In the data rows, 128 means zero.
Here are some numbered points:
[103 181  69 170 171 174 105 134  71 143 132 100 165  88 171  66 113 100
  88  82 142 107 132 142] 0
[124  96 115 255 119 178 128 171 103 131 146  88 128 155 149 173 106 110
 136 166 169 125 140  90] 1
[154 177  23  91 134 169 208  95 128  83 129 116 203 106 170  36 152 148
  89   4 143 107 206 124] 2
[148  98 123 118 140  93 113 151 142 139 144 154  63 106  68 140   0 162
 146 147 103 128  78 136] 3
[ 78 130 219 148 120 158 111 149 106 126 109 134 166 133 146 140 132 109
 157  97  94 130 114 126] 4
[121 105 140 169 111  93 110 176 183 127  89 147 138 101 111 153 163 128
 138 174 120 116  59 157] 5
[149  54 255   0 163  15 133  89 255 135 169 183  19 169   0 255 147 124
 141 183  89 162  25 255] 6
[131  96 128 147 129 137  69 113 140 170 143 132  94 164 111 255  73 141
 117 115 173 112 139  97] 7
[124 118 108 125 255 144  82 153 135 150 168 148 102 206 100 126  99  97
 129 115 190 106 110 104] 8
[126 116 146 142 106 132 111 131  74 121 152 132 138 136 106 144  90 165
 149 148  96 126 108 129] 9
[114 163 103  62  98 162  94  94  76 112 120 127 158 166 217  23 114 157
  99 100 163  99 151 132] 10
[125 126 170 118 143 106  77 194 188 145 189 170  99 133 119 232 152 108
 178 142 152  97  27 136] 11
[137 213  34 182 135 228  91 115  12 108  61  62 204  92 237  67 111 106
 104  98 179 116 188 115] 12
[157 126 119 157  82 123  96 160 111 161 132  61 117 151 128 132 119 125
 195 180 220 118 106  99] 13
[144 112 130  97 183  82 123 142 193 150 108 167 114  90 127 155 138 114
 151  80 123 133  71 154] 14
[127 110 122 133  81 139 141  80  62 116 157 141  37 170  90 121  94 161
 132 152 142 127 225 118] 15
[139 117 143 138 189 110  72 121  51 166 141 129  98 207 112 107 100 161
 165 126 164  99 197  65] 16
[169 133 161 122 172  43 170 141 209 150 142 141 119  97 123 156 178 112
 160 171 147 145  95 143] 17
[142 199  66 126  84 231 105  63   0 156 135 118 182 208 196  12  87 145
 106  62 170 139 228 126] 18
[104 255  37  47 170 229 255  92  54  30  49  86 245  35 220   2 200 122
  14  22  40 143 197 193] 19
[ 98 188  94 166 119 227 142 125  57 136  94  67 178  95 194 101 142 134
  34  83 107 129 183  99] 20
[134 117 112 190 126 110  73 141 111 176 122 145 134 160 124 124  91  98
 190 173 157 126  94  73] 21
[113 179   2 178 134 214  93 155  59 161  48 103 218 115 233  40 136 105
 117  22 170  72 116 116] 22
[145 137 122 100 127 136 122 146 122 132 132 126 124 136 140 133 117 126
 137 185  92 141  74 140] 23
New points follow, each followed by the number of its nearest point above, looking only along the 4 directions in which the numbered points spread most.
[109 135 122 133  95 141  88  72 103 161 126 190 131 211 137 151 114 129
  98 124 182 115 157 122] 16
[127 152 171 123 109  67 144 121 118 135 134 130 110 124 156 170 110 152
 149 114 162  81 125 128] 23
[146  34 255 170 177   0 153  98 255  87 193 223  18 151   0 243 137 150
 131 205  46 190 117 140] 6
[128 170  28 186 102 199  57 192  74 186  62 113 215 150 219  24 135 121
 137  92 197  74 107 136] 22
[128  93 152  94 105 141 117 116 169 130 193 168 134 109 115 103 197 140
 117 125  73 137 186 127] 23
[134 134  81 188 120 122 130 168 132 151  74  37 125  53 178  93 132 108
 167 141 168 109 125 101] 4
[125 167  89 161 109 221  37  82   0 196 142 100 147 233 142   0  70 152
 156  96 226  52 218 125] 18
[117 139  58 148  91 176  88 160 114 185 114  91 173 123 187  84 136 101
 169 133 182  68 146  92] 0
[132 156  87 123 145 172 113  93  96 119 176 120 134 178 147  50 122 139
 100  87 126 106 144 136] 10
[127  60 136 157 107  69 108 176 189 178 140 133  71  85  77 204 108  62
 218 131 105 140  34 122] 11
[156  56 214  96 115  55 141 106 211 121 158 188  45 157  53 215 164 105
 138 179  98 115 102 145] 3
[152  83 104  98  96 122 101 144 170 129 104 134 100 141  94 128 121 144
 106  97 172 107 130 203] 23
[ 74 194  48   0 178 175 170  88  85  85 119 114 210 114 165   0 195 139
  46  31 101 109 173 169] 2
[104  95 175  98 104 105 168 121 167  88 126 133 121  96 114 185 150 150
  86 103 106  75 112 132] 23
[142 118 107 128 117 164 152 130 124  73 120 125 168 150 140 116 140 113
  71 122 141 140 153 103] 4
[159 126 178 162 133  99 171 170 195 129 164 148 113 132 120 176 143 112
 149 158 155 128  57 112] 5
[114 207  83  69 193 140 176 204 171  74  65 186 212  55 164  30 208 124
  93  45  69  94  57 230] 2
